(in the rows, 128 means zero)
The rows below fall into families. The same turns and mirrors carry the whole set onto itself and the rows of a family onto each other. For each named row, which other rows are in its family? Write them in the order they are listed.
These 16 rows form 4 families of 4 rows each.
Fipid: [116 142 141 126 148  99 144 137 137 102 142 116 135 108  85 156 111 112
 103 119  86 125 105 138 123 152 147 141 122 129 133 179 123 124 118 150]
Gel: [118 128 160 124 144 108 151 135 144 114 120 117 134 109  89 139 115 123
  97 128  82 121 104 124 103 133 136 154 123 133 131 180 128 117 118 150]
nefur: [109 131 164 129 132 105 159 145 145 104 117 122 113 114  85 148 124 125
 122 138  82 153 124 139 114 133 133 149 126 119 133 185 124 115 121 147]
pota: [130 131 138 129 112 132 154 161 114 118 125 128  97 124  96 146 120 134
 110 121  83 146 144 169 122 155 161 148  78 137 142 172 138 123  99 114]
Nafel: [135 158 171 156 141 171 156 117 100 146 132  94 113 120 131 140 113 141
 111  94 139 109 112 137 123 152 120 145 170 126 134 130 157  98 104 115]
mepat: [119 122 146 141 130 122 148 159 129 117 139 109 112 128  94 148 145 146
 110 134  95 126 122 161 124 150 155 142  78 132 141 163 156 138  98 110]
gizin: [121 160 134 142 108 140 137 118  71 132 130 105  92 132 113 148 120 112
 107  96 146  96 145 142 136 147 126 158 158 144 102 129 112 124 117 121]
Kugi: [121 162 162 117 113 145 138 126  68 145 112 105  99 131 100 151 114 106
 103 101 145 118 142 149 140 154 108 151 161 149 109 132 111 123 119 134]
galuf: [129 167 158 168 132 166 152 129  97 138 149  94 101 130 137 144 124 145
 115 126 144 119 113 135 137 142 114 147 174 113 128 134 152 109 104 111]
Padut: [108 129 144 133 125 125 159 159 137 107 126 137 112 118  90 127 127 137
 128 124  97 136 150 147 109 157 148 133  89 126 142 168 130 136  83 119]
pibe: [119 155 161 143  98 143 142 118  87 139 118 113  93 126 123 141 121 105
 108  99 148 129 152 144 117 149 111 168 166 140  96 128 126 120 105 110]
Zak: [117 165 163 157 127 176 158 147  95 151 139 111 110 127 128 142 118 131
 125 111 143 137 134 144 130 148 111 144 193 122 125 144 135 112  98 106]
sopig: [119 134 142 140 128 130 152 171 119 121 132 137 109 123  91 137 141 150
 114 122  96 122 124 150 107 152 164 146  82 144 146 180 139 124  93 114]
gab: [132 157 155 140 118 148 135 133  62 143 123 106  92 129 109 140 139 116
  94  89 146 112 129 147 135 148 141 168 153 142 110 128 104 110 118 113]
dar: [132 171 180 147 131 171 146 132  95 139 132 110 103 120 141 140 122 140
 111 123 151 135 124 141 143 161 109 138 156 126 139 137 159 110  93 105]
fup: [119 136 164 120 141 122 162 136 143 112 128 111 139 111  98 145  95 114
 100 131  68 139 113 133 122 138 126 149 119 113 145 171 120 117 108 138]

Which other rows belong to the same family as galuf? Gel, gizin, sopig
Which other rows belong to the same family as mepat? Fipid, Nafel, gab
Which other rows belong to the same family as dar? pota, Kugi, fup

The rows below fall into families. The same turns and mirrors carry the whole set onto itself and the rows of a family onto each other. For each named row, which other rows are in its family? Write them in the order they are listed.
These 32 rows form 8 families of 4 rows each.
mig: [116 129 116 112 127 114 138 103 126 114 133 139 115 126 164 125 104 144
  94 144 130 135 110 129 174 125 113 140 144 100]
nidi: [114 133 147 117 114 110 133 106 126 132 128 125 124 115 158 106 108 151
 103 133 112 116 107 126 167 132  97 126 137 104]
fafe: [111 117 140 106 132 126 125  99 148 132 123 119 118 122 121 144 123 141
 106 162 142 148 136 128 132 113 144 151 166 131]
liba: [119 146 137 111 128 126 116 130 138 118  98 149 141 145 106 135 125  88
 138 144 129 122 145 134  94 117 145 140 115 153]
Nezuz: [108 140 142 135 133 126 103 134 139 102 113 139 129 138 117 116 128 113
 143 121 145 132 164 144  98 133 160 144 119 146]
Zaget: [139 141 128 132 120 129 143 152 103 105 124 151 130 121 140 123 117 112
 128 129 130  90 127 132 109 146 139 101  76 130]
Gubi: [150 115 119 134 108 138 141 140 113 103 127 158 123 118 148 125 105 128
 131 114 115  81 117 138 117 139 132 107  94 141]
Som: [103 132 148  92 125 124 122 127 143 117 118 111 115 108 108 124 124 145
 108 153 138 159 133 131 137 128 135 141 167 127]
kivuf: [101 123 122  97 124 122 117 117 150 116 124 113 119 116 136 130 129 142
 104 147 138 160 110 132 140 115 121 152 166 132]
fak: [146 119 115 132 116 112 139 149 112 104 141 165 116 123 144 107 134 131
 124 114 141  95 145 127 134 139 148 116  90 120]
vel: [153 143 128 132 113 137 163 150 113 101 143 156 114  90 137 121 125 126
 132 129 134 102 121 129 124 134 141 112  93 135]
nole: [ 94 115 136 113 132 129 106 142 143 119 119 107 113 121 121 140 126 156
 108 134 131 136 104 124 132 136 139 153 163 138]
rus: [136 124 127 128 134 133 130 139 143  92 108 149 123 140 113 120 116  96
 143 136 139 133 151 141  90 123 162 125 118 148]
Barom: [144 109 123 123 113 126 127 133 112  96 129 157 105 122 151 126 113 118
 145 123 137  95 134 139 116 135 146 120  74 127]
biv: [130 119 110 118 122 107 124 105 130 133 127 124 133 128 169 119  95 122
 110 148 111 117 119 131 178 134 114 132 134 102]
vaped: [129 126 143 103 117 103 139 102 110 125 135 157 119 123 158 112 111 156
 108 150 125 126 123 121 167 126 116 135 136  98]
pupan: [ 91 131 144 124 117 116 125 114 159 118 122  94 132 107 119 144 121 136
 120 140 116 153 105 127 130 119 140 134 152 141]
togob: [142 113 125 131 118 134 133 154 105 110 133 157 116 109 142 132 114 123
 107 135 125 103 121 118 115 140 138 113  73 110]
Tanu: [130 129 129 132 119 104 152 102 138 117 147 139 126 116 156 133 111 135
 108 144 106 109 114 111 169 124 100 116 134 114]
kikap: [142 120 125 109 130 131 139 143 108 113 131 142 125  97 144 104 117 103
 131 124 129  97 138 125 129 154 148 109  80 117]
zezus: [124 134 135 114 132 131 118 125 132 117 115 136 151 130 123 100 131  90
 154 141 124 139 154 135  86 128 153 129 113 131]
nosi: [144 152 120 139 110 134 127 145 119 109 117 168 137 119 140 118 118 131
 141 115 107  90 130 132 129 148 128 107  90 124]
gad: [118 157 152 141 123 132 126 118 139 120 114 153 134 126 118 129 124 103
 164 141 140 142 138 157  97 123 142 128 114 143]
Rupe: [125 146 144 131 122 133 121 146 137 115 108 143 140 137 120 116 129  95
 146 137 135 120 133 134  77 131 140 120 103 149]
Tomi: [124 139 132 136 112 139 120 143 158 112 104 137 135 145 118 134 108 102
 153 133 122 125 135 151  84 133 151 122 127 143]
poz: [123 130 118 125 130 107 131 113 120 124 134 152 122 160 149 129 116 148
 109 144 115 106 119 123 166 126 111 134 151 100]
vasem: [116 110 115 108 123 129 111 129 147 117 120  87 137 107 134 117 117 128
 109 149 112 150 115 125 133 120 134 147 163 142]
pafa: [125 151 132 136 116 140 110 157 151 114  99 148 147 120 111 121 128 121
 150 121 117 130 132 137  94 144 148 119 119 150]
vuguk: [106 144 122  93 111 132 122 129 159 119 114 107 136 107 132 121 127 139
 110 136 145 148 104 123 132 126 146 146 166 145]
dofo: [103 141 137 102 121 108 136 132 149 123 120 102 143 115 129 126 126 146
 105 150 115 153 120 132 133 132 125 131 175 131]
zorur: [123 136 116 129 119 129 127  96 121 122 135 148 136 124 169 119 108 145
 102 144 131 124 124 136 162 133  97 115 135  96]
nupef: [132 114 128 111 121 122 145  96 121 130 141 136 104 117 150 136 111 154
  95 152 135 113 122 116 165 116 135 139 134 102]

Which other rows belong to the same family as vaped? Gubi, Som, Tomi
Which other rows belong to the same family as Barom? nidi, rus, dofo
Which other rows belong to the same family as fak? Nezuz, pupan, Tanu
Which other rows belong to the same family as togob? liba, vuguk, zorur
Which other rows belong to the same family as nupef? fafe, nosi, pafa
Which other rows belong to the same family as kivuf? mig, Zaget, Rupe

The rows below fall into families. The same turns and mirrors carry the whole set onto itself and the rows of a family onto each other. For each named row, which other rows are in its family? Write them in the order they are listed.
These 32 rows form 4 families of 8 rows each.
Voru: [151 103 108 117 128 127 129 147 142]
Somu: [122 140 113 121 112 130 101 110 140]
tunen: [122 138 114 113 117 139 112  98 145]
Rela: [104 138 154 135 125 135 149 110 106]
votaf: [124 107 132 146 100 101 129 126 131]
Pizi: [139 111 140 136 138 131 162 142  99]
zukoz: [150 119 139 131 145 140 149  99 147]
mefi: [152 109 103 116 131 128 121 139 148]
nim: [146 124 138 138 150 129 150  95 138]
Geb: [127 151 128 113 150 159 130 135 119]
lifa: [128 140 118 104 150 159 135 133 122]
suru: [106 128 116 117 111 121 123 151 106]
fifub: [117 136 119 114 118 129 110 109 153]
vikev: [147 118 142 135 134 133 147  92 147]
lusu: [154 127 141 123 148 131 137  97 146]
Kat: [143 144 118 110 147 157 139 138 119]
Vid: [147 101 104 122 145 131 121 145 138]
Tato: [108 118 122 124 110 132 122 152 101]
munuv: [109 129 114 115 121 128 125 157 106]
sev: [134  95 132 139 108 101 129 116 129]
pifa: [145 103 134 136 142 127 159 141 105]
sifud: [108 149 150 116 124 129 146 109 106]
Ruter: [133 113 142 138 137 121 159 153 108]
Muzo: [113 105 140 140 108 102 134 113 133]
puv: [147  99 107 132 131 131 127 140 149]
tura: [127 108 138 149 106 101 136 119 133]
vinu: [131 140 126 104 156 157 142 125 122]
rul: [108 125 118 113 105 131 121 153 116]
lur: [112 143 160 130 114 130 139 105 110]
surof: [137 105 151 132 146 131 158 138 109]
koso: [110 147 124 114 116 134 111 110 147]
nulep: [104 145 150 132 127 133 145 103 112]

Which other rows belong to the same family as nulep? Voru, Pizi, zukoz, lifa, suru, fifub, tura
Which other rows belong to the same family as Vid? Somu, Geb, lusu, Tato, sev, lur, surof

The rows below fall into families. The same turns and mirrors carry the whole set onto itself and the rows of a family onto each other. For each named row, which other rows are in its family? Write them in the order they are listed.
These 32 rows form 4 families of 8 rows each.
metol: [143 111 146 160 139 147 141  94 134 150 117 162  96 136 159 102 111 143
  99 133 137 150 157]
Nuso: [136 139 130 127 119 128 139 102 149 123 127 143 129 112 130 121 135 156
  79 129 106 122 118]
bos: [145 108 140 160 135 141 133  92 140 163 116 157  91 129 151 102 113 140
 100 139 140 147 156]
zeli: [138 143 132 142 106 124 135 112 136 115 132 140 132 124 115 137 154 147
  94 127 113 149 122]
Gokob: [137 116 150 171 127 150 119 110 129 137 133 168  88 131 159  91 135 134
 131 140 121 156 150]
gof: [144 137 146 148 127 121 136 115 112 103 139 144 135 124 137 137 138 144
  98 122 106 136 115]
sano: [107 106 151 148 115 123 140 110 132 156 112 142 112 116 156  69 164 158
 163 126 133 106 134]
baf: [110 125 119 144 128 144 126 122 126 168 153 140 120 100 120 130 128 162
 165 137 123 103 137]
teti: [149 128 137 145 108 104 109 112 128 135 132 136 115  98 121 128 149 139
 105 142 111 134 109]
ziba: [142 103 122 183 152 147 126 111 138 154 135 151  99 144 136 112 120 131
 120 131 123 128 146]
niz: [114 133 138 112 115 155 137 112 113 171 141 150 121 101 135 128 112 167
 152 147 131 122 153]
dit: [145 107 147 176 123 132 137  99 129 148 110 151  99 147 143 107 139 133
 110 129 146 169 155]
Darem: [139 140 131 140 101 120 128 111 139 122 130 137 127 117 113 135 155 147
  96 131 115 150 121]
mifi: [110 112 156 117 119 129 166  99 125 156  99 139 131 130 159  77 146 165
 136 122 135 100 139]
Batif: [134 141 138 123 108 126 133 102 148 121 126 147 123 105 136 113 142 156
  84 135 106 131 119]
Ril: [119 105 151 140 136 113 164 113 100 145 112 123 149 137 145 112 146 157
 144 108 133  90 125]
Zev: [120 127 162 136 123 145 141 121  78 145 141 152 129 116 153 133 123 156
 169 132 131 135 146]
Rara: [146 104 141 178 129 129 138 100 132 151 110 146 101 149 138 112 135 132
 106 126 146 162 154]
fevom: [128 111 136 141 128 129 127 119  96 180 140 132 123 106 126 140 120 151
 165 140 139 114 140]
Pid: [112 130 143 134 112 151 144 119  97 163 139 144 130 120 128 142 127 162
 168 133 144 142 159]
Por: [155  95 138 180 150 117 130 103 121 154 118 139 107 140 140 120 124 128
 106 125 137 133 136]
vor: [107 103 139 157 145 133 165 111 126 147 118 137 133 145 149  91 147 160
 151 106 130  87 135]
Pagub: [113 105 145 121 124 124 164  98 131 166  98 132 132 130 149  84 143 163
 133 121 137  92 138]
vono: [149 108 167 169 125 122 126 104 110 134 116 157  97 128 164  99 137 131
 117 135 134 160 140]
pizam: [114 126 135 135 114 148 141 119 102 172 139 140 128 118 121 144 126 160
 168 135 146 138 157]
gar: [115 134 137 115 125 161 147 113 109 164 144 150 129 110 137 134 106 168
 148 139 128 118 154]
pum: [135 127 126 147 111 118 113 113 156 133 133 139 112 109 123 100 163 142
 112 138 100 118 112]
Tol: [130 137 135 150 129 137 139 117 138 100 138 148 132 136 140 109 152 147
 106 118  93 119 116]
Toko: [108 111 151 130 106 114 163 107 118 154  99 125 139 133 136  95 170 162
 150 115 144 113 135]
musig: [118 108 164 129 106 103 140 111 105 155 106 130 129 110 150  89 167 155
 157 129 135 109 123]
Funuk: [108 110 147 133 112 117 168 109 118 152 101 123 145 139 136 100 166 162
 146 110 144 109 136]
kibip: [105 139 146 141 122 159 140 125 108 132 156 159 128 109 147 121 131 166
 169 130 116 125 142]

Which other rows belong to the same family as dit? zeli, Darem, Rara, Pid, pizam, Toko, Funuk
Which other rows belong to the same family as fevom? gof, teti, Ril, Zev, Por, vono, musig
Which other rows belong to the same family as niz? metol, Nuso, bos, mifi, Batif, Pagub, gar

The rows below fall into families. The same turns and mirrors carry the whole set onto itself and the rows of a family onto each other. For each named row, which other rows are in its family? Write them in the order they are listed.
These 32 rows form 4 families of 8 rows each.
faz: [100 133 134 146 129 138 119 106  96 143 128 103]
Netom: [104 136 148 133 119 179 135 133 119 118 122 139]
dup: [150  96 144 126 114 132 137 153 137 111 136 133]
kib: [127  86 152 122 118 141 132 142 129 107 150 129]
pidi: [ 99 139 140 113 109 164 151 138 119 116 120 146]
vepu: [130 151  94 139 138 125 144 132 116 134 125 114]
mutol: [125 129 104 134 141 115 151 150 118 146 119 117]
Sunoz: [110 110 117 135 117 141  94 107  95 135 124 117]
kura: [126 114 107 131 136  98 136 124 125 141 120 139]
fases: [137 132 100 127 132 123 149 149 105 139 123 102]
Tal: [147 127 163 122 115 132 155 154 121 116 133 122]
rato: [137 121 110 121 139 119 140 124 133 139 131 158]
lun: [137  88 138 130 122 144 141 141 145 114 134 140]
Tunuz: [151 121 158 109 132 131 144 150 106 134 140 116]
vusa: [101 131 110 122  92 142 123 116 119  91 125 131]
sezu: [103 121 145 159 122 150 127 112  98 120 119  98]
padaf: [127  89 135 124 127 138 136 138 143 103 145 140]
Tige: [114 125 126 129  90 144 126 113 123  88 150 127]
Puz: [133 114 123 119 141 103 130 116 120 140 114 150]
loza: [138 142 106 137 141 126 149 143 103 131 132 101]
deg: [109 149 139 126 100 176 130 131 116 115 126 133]
mavo: [124 118 105 125 115 136  93 116  87 124 123 120]
Zod: [ 98 132 129 158 130 149 143 109 105 126 124 100]
sete: [133 115 107 126 112 132 101 103  89 122 115 127]
nimeb: [138 106 120 127 144 115 128 115 121 137 125 157]
fugi: [144 140 154 103 130 136 152 152 104 125 131 125]
Beraf: [139 110 122 139 121 128 100 106  91 131 115 113]
Pezim: [ 95 135 129 149 132 138 132 105 109 127 132  93]
Niv: [102 134 154 120 119 174 146 130 112 120 115 134]
Mopad: [147 135 162 112 119 131 156 147 106 124 127 136]
Vonat: [115 115 119 119  91 141 121 114 120  84 138 122]
sas: [115 135 134 119  87 152 119 116 125  97 141 140]

Which other rows belong to the same family as mavo? Netom, fases, lun, Tige, Puz, Pezim, Mopad
Which other rows belong to the same family as sas? faz, dup, mutol, Sunoz, kura, Tal, deg

The rows below fall into families. The same turns and mirrors carry the whole set onto itself and the rows of a family onto each other. For each named row, which other rows are in its family? Write them in the order they are listed.
These 30 rows form 5 families of 6 rows each.
zizev: [123 125 133 154 122 130 151 152 128  92 109 105 137]
vozok: [138 125 119 119 113  96 123 117 113  84 129  97 108]
vupo: [131 106 150 119 118 113 100 101 104 145 134 116 107]
nuvu: [118 119 126 152  99 103 150 147 137  86 123 120 133]
dumot: [109 136 116 139 120 148 135 136 149 116 110 133 129]
zuf: [124 121 117 122 123  95 113 119 109  89 108 104 105]
Kugu: [143 109 114 116 121 125 120 110 114  84 129 107 104]
Potaz: [137 107 114 140 106 129 154 135 142  84 130 123 139]
rivut: [101 135 142 127 128 145 135 127 120 109 107  99 108]
fina: [118 101 149 150  96 113 132 130 126 154 126 126 156]
Kip: [147 123 116 138 119 102 130 135 116  80 117  97 126]
zib: [147  98 131 137  97  86 129 121 130 129 149 133 145]
favap: [126  92 112 143  97  88 142 115 138 139 140 127 140]
bel: [ 98 107 139 146 107 134 141 116 135 163 127 116 123]
Podal: [136 123 116 126 101  97 114  89 110 126 155 126 122]
tevu: [126 135 138 136 128 136 122 130 108  97 109  89 110]
sar: [114 123 132 131 126 167 138 123 128 107 111 111 117]
muda: [114 111 152 142 114 137 137 125 136 157 121 133 144]
dedo: [111 118 123 117 132 125 110 121 115 103 123 120  86]
Zovep: [137  90 140 136  98  82 113 117 108 137 135 121 139]
napel: [104 146 135 139 114 145 125 132 127 114  99 102 120]
Zofip: [121 104 124 124 107 104 109  93 114 148 136 105 102]
Zibi: [140 117 136 121 120 111  95 101 101 145 138 115 125]
Rugin: [ 96 120 147 136 121 137 133 103 108 145 140 130 109]
mita: [113 110 115 146 118 108 152 114 134 135 132 149 153]
rodeg: [117 106 153 131 111 117 102 111 104 159 120 113 127]
nuf: [112 116 160 148 112 141 134 129 119 151 138 128 138]
Tuf: [135 123 110 134  95 104 129 136 140  87 147 130 118]
Libad: [139  92 130 141 118  91 136 128 120 130 143 141 153]
retek: [122 123 117 144 111 113 159 142 146  94 117 116 147]

Which other rows belong to the same family as rivut? vozok, vupo, zib, muda, retek
Which other rows belong to the same family as Podal? dumot, dedo, Rugin, mita, Tuf
Which other rows belong to the same family as Potaz? Kugu, favap, bel, sar, Zofip

